In the data rows, 128 means zero.
Here is a table of points, one per row:
[143 121 130 127 126 165 144 151   7  82 208 185 118 144 165  87 181  89
 131 199 167 109 121 115 108 185 164 145 157 157 124 183  85 173 140 202
  98 212 156 112  53 108  48 154 139 179  42 168 157 151 167  39 102  87
 157  91 138 113 121  48 116 206  65 205]
[152 178 185 136 106 127  89 167 135 134 210   9 111 102 124  84  74 200
 111 109  83  82  73 172 122 121  75  19 135 137 206 133 144 215 141 202
 149  97 118 108 159 166 143 105 157 221 134 143  89 142 140 145  78  74
 111 181 113 114 106 142  52 210  42 151]
[115 138 104 140 114  91 119 110 150  78  88 155 187 134  92  78 150 153
  65 163 158 215  94 122 136  85 175 131 174 132  87 145 184  83 127 146
 163 117 118  89 135 146 102  75  85 159 144  68 154 104 121  96 216 156
 190 158 117 113 133 109  72 166 110 238]
[ 63 206 203  99 179 163 134 182 172 153 156 130 106  87  55 147  97 189
 111 138 103  69 146  90  64 118 104 136 121 149 120 101  68  73 128 144
 134  73 168 119 142 144 102 103 154  42  74 126 170 136 112 185  97 118
 111 112 112 110 147 100 159 155 167 182]
[  4 127 177 145 136 114 144 116 116  95  70 144 163  67 170 182 169 116
 163 116 118 124 120  34  63 180 119 101 146 125 121 138 128 164 106 142
 206 129 147  84  50 196 179 165 121  96 196 177 137 132 162 154 108 124
 185 113 181 160 149 255 153 196 133  70]
[178 132 160 159 163 118 148 142 165  66 131 176  74 156 116 111 162  91
 155 121 200 148 199 170 139 106 173 141 132 107 131  36 116 158 112 117
  90 184 115 162 169 114 207 117 214  78 103 164 128  93 140 171 123 148
 115 107  89 124 141 188 153 108  86 126]
[148  96 184  49 145 140 104 205 126 191 161 147 127  95 141 114 189 103
 100  67 158  92  75 132 166 139  70 136 117 161 138 173 150 109 120  97
 151 102 166  77  96 123 224 114 106 125  82 118 121 135 147 119 132  91
 148 160 195 122 201 141 149 162  78 169]
[179 144  68 125 152 109 104 180  93 114  63 171 123 114 130 181 193  46
 129 186  78  58  62  84 102 120 103  74 102  75  60 100  84 141  83  99
  39  80 137 174 121 107 114 174 167  83 128 166 163  64 161 173 110 139
 131 165 176  24 126 232 168  74 124 121]
[174  22  76 154 154 137  65 105 171 154 112 180  88 142 152 121 149 177
 149  99  74 186  68 154 144 124 178 156 163 104  94 144 103  37 255  42
  90  96  86 100 217 136 110 161 125  80 143 184 102 129 119 168 129 160
 166 174  61 129 113 173 164 121 187 108]
[ 88 162  91  82 183 132 130 159 151 109 163 105 137 225 158 156 201 181
  95 152 136  75 173 115 149 112 144 141  81 191 199 140 105 117 141  85
 101 143  80 162 134 141 151  99  75 105 152  92 133 125 188  99  90 114
 199 180 127 126 156  52 137 195  90 135]
[103  77  90 145 128  47 112 109  99 146  56 173 144 120 190  75  92  99
  74 127 112 205 145 205  82 146 148 162  63 119 144 133  97 157 121  68
 161 195 192 103 131 146  82 118 139 158 188  94 106 169  45 186 131  64
 158 180 113 109 175  44  73 136 184 159]
[140 132 122 137 137  88 164 143  72 153 101  89 130 142 129  91  99 162
 145 125 145 113 140 125 135 204 160 175 139 111 141 168 182  92 147 192
 127 167  73 222 101 213 170 175 139 177  67 127  61 113 117 143 147 134
 184 122 135  80 108 129  63 121 172 116]
[134 193 113 139  46 186 116 114 123  87 138 113 133  72  94 173  89 110
 189 164 138 109  93 118 143 111 127 144 177  85 148  88 119  90 143 115
  61 162 151  87 164 158 155  71  91 125 190 126  86 138 115 110 117 126
   0  45  58  47 204 139 183 144 157  84]
[105  75  90 131 118 108  73 188 176 115 180  80  84 111 114 130 157 186
 104 206 127 196 103 123  98 135  80 125 174 150 188 139 219  99  88 144
 166 111 131  97  77 101 140 144 154  90  97  58 145 114 119 121  86  91
  50  95 163  82 109  65 123 155 114  96]
[109 135 120 173 134 114 103   0 112 150 121 140 220 110  77 106  26 181
 161  12 107 189 111 172  87 150 118 200 120 124 156 101 103 146 146  69
 210 106  85 156 107 120 169 123 134 162  87 170 139 171 108  89  75 200
 129 136 228  50 126 130  53  95 126 169]
[146 158  98 120  99 197 128  92 163 192  64  92 143  84 114 124 176 121
 109 110 129 162 174 184 125  69 148 103 110 145 157 113 162 162 147 139
  54  99 176 141  62 131 138 226 156 112 132 188 114 184 116 128 175 170
 165  87 127 123  99  87 127 167 100 174]
[ 51 138  90 152 105 135 125 157 127 156  67  54  98 135 133 109 128  88
 124 103 214 152 133 157 100 123 144 103 182 171 104  91 129 139 152  92
 135 159  89 123 151  24  42 104  90 150 100 110 110 116 144  79 150  28
 165 110 193 145 140 138  82 120 171 143]
[132 182 153  36 107 106  61 167  80 151 129 141  90 118 186  61 106 166
  94 128 133 141 137 125  86 112 138 121 171 114  86 123 108  96 120 105
 222 131 127 202 147  86 169 159 103 138 152  93 113 110 109  78 173 160
 139 115 122 158 119  50 113 191  95  85]
[119 134  76 132  93  76 131 203 131 119 222 105 157  67 116  94 144 143
 198  80 170 163 156  75 135 211 112  77  50 148  81 138 138 173 142 185
  80  88 127 151 124  98 147  99  62 127 153 160 129 153  78 113  98 150
 156 148 111 168  95 121 139 130 113 137]
[176  68 100  38 125 171 187 166 140 111  90 120 145 144 123 137  52  65
 187 125  60 129 202 134 155  86 139 144 124 139 104 191 107 176 176 165
 140 130 112 124 154 143 144 119 148  91 162 124 168  46 162  98 115 126
  98  79 121 122  94 114 159  89  98 148]
[103  76 243 176 145 121 115 164 170 109 105  99 176  79 133 163 147 160
 116 203 131  76  78 165 116 159  56  37 148 234  86 216  57 122  34  80
  97 105  70 176 113 116 190 174 123  77 157 127 151 193 171 126 165 136
 107 109  96 108 170 175 179 123 136 120]
[ 60  46 123 151 133 203  71 108  78 139  52 171 141 179 155 174  46 153
 108 103 164  97 150 128 103 119 143 153 120  77  76 122 199 111 134 152
 102 115 128 121 139  82 100  63 145 123 150 127  97 158 113 231 132 202
  95 196 124 118 130 101 125  92 159  96]
[153 132 135 131 172  95 110  90  75  95 132 139  46 163  68 191 104 151
 179 134  95 131 132  96 142 134 220 165 114 172 184 128 143  83  92 169
 124 144 248 176 158  99 133 128  87 163 212 187 177  81  95 116 192 119
 110 124 105 171 164 171  83  89 165  83]
[119 168 132 138  65 184  76 152 129  51 111  99 129 126  69  54 157  96
 100 137 103  89 112 143 144 171 106 130 100 158 213 121 103  88 125  83
 190  86 120 143  79 144  63 133 131 181 106 109  79 136  96 165  81 148
 131  37  68 179 103 148 160  80  23 122]
[165 183 117 178 133 145 137 150 105  90 159  38 153 100 151 126 100 143
 109  73 149  32 135  91 115  91  38 151 119 117 143 123 172 183 144  61
 158 171 122  76 102 131 132 243 134  65 136  95 134 120 120 134 128 154
  91 141  93 147 144 180 166  81 119 208]
[119 162 188 149 142 108 139  90 155 128 158  68 109 111 150 100 204  67
 155 116 107 101 124 127 175 101 186 121  92 146  92 159 131  86 151 169
 126 109 147 124 122 145 218 154  93 195 111  75 134 125 188 147  11 131
  34 199 110 197  80  79  74 104 208 155]
[ 88  59 154 116 137  73 125 143 142 147 161 113 148  84 153 177 159  88
 133 107 127 176 121 110  89  83 148 125 126  85 157 150 122  90  75  88
  56 134  80 109 203 188  65 131 145 170  57 144 137  78 116 129 202 175
 129 122 155 156 144  83 148  74  96  92]
[111 170  97 145 115 164 162 119  91  93 123 137 144 102 135  38 163 138
 123 207  97 131 224 163 207 103  62 148 143  62 147 168 121 131 161 169
  99 124 141  75 141  70 140 147 166 153  88 107 139 170 104  94 152  82
 201 137 171 137 128 115 106  64 144 116]
[150 111 107 197 116 149 199 148 118 131 146  94 100 172 110 244  57 150
  56 126 126 144 126 111 168 111 196 149 145   0  90  84  88 116  87 100
 159 108 112 129  95 119 122  48 109 152 164 139 119 140  45 104 138  56
  71 150 136 171  55  77 185 127 146 133]
[ 77  99  81  45 104  94 169  37 224 169 113 173 182 113 155 116  63 121
  28  86  79 102 146 179 131 206 122 125 212 108 157  75 189 119  92 153
 160 172 122 168 150  78 110  94  90 122  99 183  96 147 138 107 103 204
 175 137 141 156 143 137 118 105 178 190]
[243 107 145 146 141 171 138 168 114 120  97 171 103   0  50 201 139 174
 154 118 154 141  96  86 142 131  80  79 113 102 103 127 150 188 126 113
 120 140 108  97  81 186  35  94 143 101 130  98  84 114 131 100  91 104
 191 152 145 148 152  90  50  16 179  33]
[193 167  88 110 163 155 128  38 156 116 112  37 142 191 162 114 147 100
 141 117 121 194 122 101 163 182  50 190 132 190  76 152 102 129 104 117
 126 178 199 116 199 120 118  95 199 150  88 151 110 106 113 153 134 154
 142 129  94 109 100 116 155 162 109  99]
[119 115  62 182  58 114 182  38 109 154 165 198 142 212  73  61  88  55
 145 144 109  63 100 138 113 116 180 181 136 107 115 116 115 167 143 166
 114 195 141 109 117  96 159  72 171  76 136 104 145  98 126 169 207 138
 147  80 180 222 108  93 114 161 125  93]
[197 165 153 136 145  76 101 112  95 129 142 220 130 150 128 192 151 111
 189 144 116 162 176 127 158 144 160 170 112 146 162 121 173 185 116 138
 177  67  74 145 213 125  63 133 131 133 129 152 107 145 191 143 201  98
  84 144 145 165  43 157 132 148 219 106]
[173 142 183 150 109 148 163 165 172 223 170 121  89 235 209 144 144 101
 124 139 151 193 144 134 158 104  85 121  64 173 128  59  93  28 158 172
 143  90  33  66 127 159 127 160  69 123 176 136 205 100 145 155  92 145
 111 151 103 112 194 137 105 115 133 118]
[ 83 108 157 108 148 176 205  83 168 158 128 166 137 131 174 106 179 144
 141 117 136  43 105 109 103  86 144 127  96 139  95  81 119 180  97 140
 119  80 197 139 133 154 146 167  72  97 130  81 159 148 174  86 152  79
  94  90  60  56  87 213 192  79  29  64]
[125 111 144  58 160  36 138  79 126 129 135 185  89 220  82 174  57 118
 141 135 162 146 123 120 168  57 141  30 125  88 125 153 131 125 150 116
  89 139 138 175  67 125  81  94 167 157 140  64 140 150 100  83 101 152
  74  78 132 167 131 201 205 177 158  91]
Along one direction, these points spread out more than along any other. Take the direction at right angles to it along which they spread out most. Go by this last direction. How many in every 100 of the points above lie lower along it than each point below? Answers are rounded to whole numbers. More than half of the points above lie lower than the first one.
[119 162 188 149 142 108 139  90 155 128 158  68 109 111 150 100 204  67
 155 116 107 101 124 127 175 101 186 121  92 146  92 159 131  86 151 169
 126 109 147 124 122 145 218 154  93 195 111  75 134 125 188 147  11 131
  34 199 110 197  80  79  74 104 208 155] 54
[103  77  90 145 128  47 112 109  99 146  56 173 144 120 190  75  92  99
  74 127 112 205 145 205  82 146 148 162  63 119 144 133  97 157 121  68
 161 195 192 103 131 146  82 118 139 158 188  94 106 169  45 186 131  64
 158 180 113 109 175  44  73 136 184 159] 65
[146 158  98 120  99 197 128  92 163 192  64  92 143  84 114 124 176 121
 109 110 129 162 174 184 125  69 148 103 110 145 157 113 162 162 147 139
  54  99 176 141  62 131 138 226 156 112 132 188 114 184 116 128 175 170
 165  87 127 123  99  87 127 167 100 174] 57
[119 134  76 132  93  76 131 203 131 119 222 105 157  67 116  94 144 143
 198  80 170 163 156  75 135 211 112  77  50 148  81 138 138 173 142 185
  80  88 127 151 124  98 147  99  62 127 153 160 129 153  78 113  98 150
 156 148 111 168  95 121 139 130 113 137] 62
[ 77  99  81  45 104  94 169  37 224 169 113 173 182 113 155 116  63 121
  28  86  79 102 146 179 131 206 122 125 212 108 157  75 189 119  92 153
 160 172 122 168 150  78 110  94  90 122  99 183  96 147 138 107 103 204
 175 137 141 156 143 137 118 105 178 190] 59
[132 182 153  36 107 106  61 167  80 151 129 141  90 118 186  61 106 166
  94 128 133 141 137 125  86 112 138 121 171 114  86 123 108  96 120 105
 222 131 127 202 147  86 169 159 103 138 152  93 113 110 109  78 173 160
 139 115 122 158 119  50 113 191  95  85] 92
[165 183 117 178 133 145 137 150 105  90 159  38 153 100 151 126 100 143
 109  73 149  32 135  91 115  91  38 151 119 117 143 123 172 183 144  61
 158 171 122  76 102 131 132 243 134  65 136  95 134 120 120 134 128 154
  91 141  93 147 144 180 166  81 119 208] 51
[243 107 145 146 141 171 138 168 114 120  97 171 103   0  50 201 139 174
 154 118 154 141  96  86 142 131  80  79 113 102 103 127 150 188 126 113
 120 140 108  97  81 186  35  94 143 101 130  98  84 114 131 100  91 104
 191 152 145 148 152  90  50  16 179  33] 30
[ 88  59 154 116 137  73 125 143 142 147 161 113 148  84 153 177 159  88
 133 107 127 176 121 110  89  83 148 125 126  85 157 150 122  90  75  88
  56 134  80 109 203 188  65 131 145 170  57 144 137  78 116 129 202 175
 129 122 155 156 144  83 148  74  96  92] 32
[143 121 130 127 126 165 144 151   7  82 208 185 118 144 165  87 181  89
 131 199 167 109 121 115 108 185 164 145 157 157 124 183  85 173 140 202
  98 212 156 112  53 108  48 154 139 179  42 168 157 151 167  39 102  87
 157  91 138 113 121  48 116 206  65 205] 95
[ 88 162  91  82 183 132 130 159 151 109 163 105 137 225 158 156 201 181
  95 152 136  75 173 115 149 112 144 141  81 191 199 140 105 117 141  85
 101 143  80 162 134 141 151  99  75 105 152  92 133 125 188  99  90 114
 199 180 127 126 156  52 137 195  90 135] 78
[197 165 153 136 145  76 101 112  95 129 142 220 130 150 128 192 151 111
 189 144 116 162 176 127 158 144 160 170 112 146 162 121 173 185 116 138
 177  67  74 145 213 125  63 133 131 133 129 152 107 145 191 143 201  98
  84 144 145 165  43 157 132 148 219 106] 22
[148  96 184  49 145 140 104 205 126 191 161 147 127  95 141 114 189 103
 100  67 158  92  75 132 166 139  70 136 117 161 138 173 150 109 120  97
 151 102 166  77  96 123 224 114 106 125  82 118 121 135 147 119 132  91
 148 160 195 122 201 141 149 162  78 169] 89
[125 111 144  58 160  36 138  79 126 129 135 185  89 220  82 174  57 118
 141 135 162 146 123 120 168  57 141  30 125  88 125 153 131 125 150 116
  89 139 138 175  67 125  81  94 167 157 140  64 140 150 100  83 101 152
  74  78 132 167 131 201 205 177 158  91] 8
